In the rows, zero is written as 128.
Where one turn sends some rows of the set: a few examples, then the rows asked:
j_377: [153 121 142 132 137 121 119 106 128 147 101 130 119 122 148 131 159 115
 108 129 160  99 145 149 144 139 116 150 119]
j_609: [116 103 126  87 120  97 123 143 140 109 125 112 124 141 150 107 146 125
 131 139 112  88 156 115 155 155  98 145 105]
j_75: [124 129 140 104 136 102 163 153 131 142 130 114 123 136 152 104 150  93
 123 120 133 107 174 117 131 133 120 146 116]
j_305: [145 104 164  98 136 133 121 133 152 101 125 130 154 132 147 129 149 119
 113 143 105 109 159 116 174 148 105 129 127]
j_477: [142 110 164 102 140 125 133 146 139  96 127 124 157 125 147 132 145 112
 117 143 104  95 158 107 166 141 111 119 131]
j_868: [158 113 156 123 141 108 111 104 135 139 100 118 131 127 156 146 155 133
 117 136 146  96 138 149 140 133 106 147 120]
j_340: [149 111 128 132 133 119  97 111 124 148 120 123 140 157 155 151 149 108
 117 107 146 103 159 125 145 122 137 147 121]
j_257: [140 128 148 103 143 110 148 158 140 119 120 136 131 145 149 132 136 124
 120 138 120 120 134  98 118 124 113 149 120]
j_662: [161 122 142 124 126 122 121  96 124 143 104 113 130 128 154 138 165 120
 129 131 145  97 159 155 141 133 103 143 109]
j_295: [122 100 152 101 135  86 138 136 131 125 120 107 124 155 158 114 143 114
 122 125 105  75 156 101 156 122 117 138 118]
j_752: [116 114 131  90 125  98 132 152 128 101 126 108 132 137 148 116 140 115
 132 148 114  82 151 101 147 151 106 135 109]
j_472: [144 102 143 103 129 114 129 113 115 120 140 111 137 142 150 113 157  90
 118 135 113  79 187 119 159 150 141 133 123]
j_410: [144 121 149 111 156 147 152 152 135 115 133 137 146 123 147 133 155 105
 114 132 122  99 171 107 155 155 127 127 129]
j_252: [147 120 135 119 136 103 105  98 124 137  97 108 129 135 156 147 164 128
 119 133 131  99 150 138 137 124  90 145 106]
j_373: [139 120 135 128 146 103 103 108 127 141  93 125 117 128 150 139 158 124
  99 130 146 101 136 132 140 130 105 150 116]
j_804: [163 131 140 104 138 139 140 135 126 115 140 140 143 133 139 130 151  98
 117 147 129 125 167 115 121 151 136 143 125]
j_818: [161 101 150 102 138 122 114 119 125  98 131 134 145 152 145 141 144 120
 115 152 101  92 149  99 146 141 133 136 128]
j_568: [142 129 122 128 131 117 113  99 115 145  97 120 116 131 148 132 168 111
 110 125 144 102 158 138 141 130 101 147 104]
j_587: [118 124 117 101 141 120 152 159 125 119 133 121 122 137 148 116 151 107
 129 138 132  87 165 101 137 166 122 144 107]
j_497: [128 117 136 106 167 125 146 164 138 114 126 133 132 137 151 141 149 126
 116 135 121  92 150  90 139 156 121 140 120]
j_920: [148 117 119 122 132 113  93 112 124 141 122 121 144 155 156 156 147 116
 125 114 144 110 150 124 130 123 134 156 116]
j_781: [117 115 114 100 140 116 145 153 136 128 134 124 114 140 149 110 156 117
 126 126 133  96 168 113 139 169 108 154 102]
j_986: [141 113 147 127 112 107 111 118 138 157 116 112 145 143 156 137 141 106
 123 115 153 110 155 133 150 108 128 145 120]
j_229: [146 116 151 112 155 153 144 143 148 120 133 144 143 131 146 132 159 111
 108 130 125 117 171 115 159 162 115 138 124]
j_982: [135 108 142  91 110 122 125 129 139 107 130 116 143 127 145 103 152 102
 127 142 111  98 177 130 173 157 107 133 114]
j_336: [128 112 135 108 166 128 141 159 150 122 127 139 125 144 151 136 153 135
 112 126 125 107 151  99 140 160 106 151 115]
j_816: [140 120 137 118 111 102 107 118 138 149 119 111 149 141 157 143 138 113
 132 123 149 117 146 133 134 109 125 154 115]
j_792: [146 124 120 118 114 114 105 113 128 144 123 118 145 147 155 146 143 114
 136 120 149 116 147 132 126 118 130 159 111]
j_264: [132 118 144  96 112 121 138 141 126 101 133 111 146 124 142 108 147  93
 129 146 115  89 172 118 163 151 112 122 118]
j_619: [143 106 145 131 130 106  98 116 135 152 117 114 144 152 158 147 144 108
 113 110 147 104 157 126 153 112 132 142 126]

j_662 goes to j_868
j_75 goes to j_295
j_497 goes to j_587
Now find these:
j_340 goes to j_920
j_982 goes to j_305

